pibuv: [218 164 143 135 163 117 107]
Zipib: [145 111 125 173 111 124 162]
peb: [138 146 157 171 155 124 181]
Kagip: [145 139  84  84 132 102 128]
Toti: [168 113 143 139 141 148  90]
size: [218 164 143]
3
order: [ 90 168 113 143 139 141 148]
Toti

los: [162  40 238 138  53 120 153  92 146  74 116 152  95 168  90 125 133 119
 127  42 171 125 120  96  83 163 143 102  54]
Vog: [144 130 171 115 126 106 162 111 145  73 130 136 144 121 100 126 165 142
 123  76 130 130 136 126 135 126 139 118 139]
fizoz: [128 141 123 142 101 124 170  66 122 116 129 115 166 140  57  98 128 160
 106 162 166 117 162 128  77 114 110 124 169]
Tel: [162 134 126 126 143 123 130 148 131 121 149 123 151 151 115 134 135 143
 134 138 102 165 136 133 103 143 131 153  91]
dag: [128 141 123 142 101 124 170  66 117 116 129 115 166 140  57  98 128 160
 106 162 166 117 162 128  77 114 110 124 169]
size: [162  40 238 138  53 120 153  92 146  74 116 152  95 168  90 125 133 119
 127]
19
places Vog: [126]
4 15 23 25
size: [128 141 123 142 101 124 170  66 117 116 129 115]
12

Mopem: [161  93 191  73  74 118]
mazo: [ 16 173 172 221  57  57]
Gakeg: [ 93 173 221 146  17  57]
order: [ 17  57  93 146 173 221]
Gakeg
places mazo: [173]
1
size: [ 16 173 172]
3
order: [ 57  57 221 172 173  16]
mazo
size: [161  93]
2

vus: [126 221 126 126 221 130]
Zum: [129 125 129 127 174 127]
sal: [150 132 122 127 184 122]
madib: [111 133 127 131 126 134]
gube: [126 128 128 128 148 129]
kufu: [127 126 130 124 147 131]
fug: [127 127 128 132  94 124]
Ropeg: [134 129 126 124  56 129]
zopa: [117 130 127 125 113 126]
Zev: [141 126 126 131  70 132]
sekiv: [126 131 128 128 116 131]
size: [129 125 129 127 174 127]
6
size: [117 130 127]
3
places vus: [126]
0 2 3
size: [134 129 126 124]
4
size: [141 126 126 131]
4

pufi: [124 122  90 119 129 140 147  98  91 178 123 127  99 138 104 104 132 163
 133 129 100  88  60 102 119 121]
girim: [113 116 135 125  60 109 130 115 137  97 176 116 133 101 115 135  70  98
 125 152 124 146 131 140 113 121]
talo: [112 141  87 207 134 129 155 164  91 174  94 134 118 118 145  97 116 131
 119 127 112 130 179 169  83 137]
Filas: [104 129 118 123 122 108 107 153 163 153 143 122 140 123 118 179 120 125
 170 120 162 116 174 153 111 107]
Viv: [115 109  97 124 115 137 176 140 152 125 121  97 131 135 146 130 113  70
 116 133 101 116 135 113  60 125]
lufaf: [148 145 119 125 124 120 138 169 155 145 136 113 107 132 137 138 148 152
 116 131  88  77 156 127 163 139]
Gakos: [130 158 227 137 123 147 108 115 164 191  92 161 135 141 116 133 115 115
 148 128  93 160 109 129 155 117]
size: [113 116 135 125  60 109 130 115 137  97 176 116 133 101 115]
15
order: [125  60 113 135 116 101 133 116  70 113 130 146 135 131  97 121 125 152
 140 176 137 115 124  97 109 115]
Viv
places Filas: [153]
7 9 23

zibi: [156 155 154 114 100 160]
faz: [169 100 169 100 168  84]
fir: [169 226 177 224 110  91]
leke: [ 93 162  91 171 170 161]
puleg: [171  92  93  96 162 161]
size: [156 155 154 114]
4
order: [ 91  93 161 162 170 171]
leke
places fir: [169]
0
size: [171  92  93  96]
4
size: [ 93 162  91 171]
4
size: [156]
1

nadem: [ 37  84 172  87]
Zeza: [ 58 177 173 114]
ziru: [184 198 107 108]
muf: [ 84  75 121  90]
kubar: [131  91  95  99]
tud: [ 91  84  75 121]
sev: [ 80 144  95  67]
mezun: [147  88  88  88]
tasir: [150 151  67  78]
nid: [147  70  82  88]
places mezun: [88]
1 2 3
size: [ 80 144]
2
places tud: [121]
3
size: [150 151  67]
3
order: [121  84  90  75]
muf
size: [ 80 144  95]
3

Ruka: [ 67 118  74 179 118 104]
sil: [129 245 248 175 150  74]
fazo: [ 48  51 104  30 132  99]
ritem: [ 75 118  74  75  75  67]
places Ruka: [118]
1 4
order: [ 75  75  67  75 118  74]
ritem
places Ruka: [74]
2
order: [ 74 150 175 248 245 129]
sil
places ritem: [75]
0 3 4
size: [ 67 118  74 179 118]
5
size: [ 75 118  74  75  75  67]
6

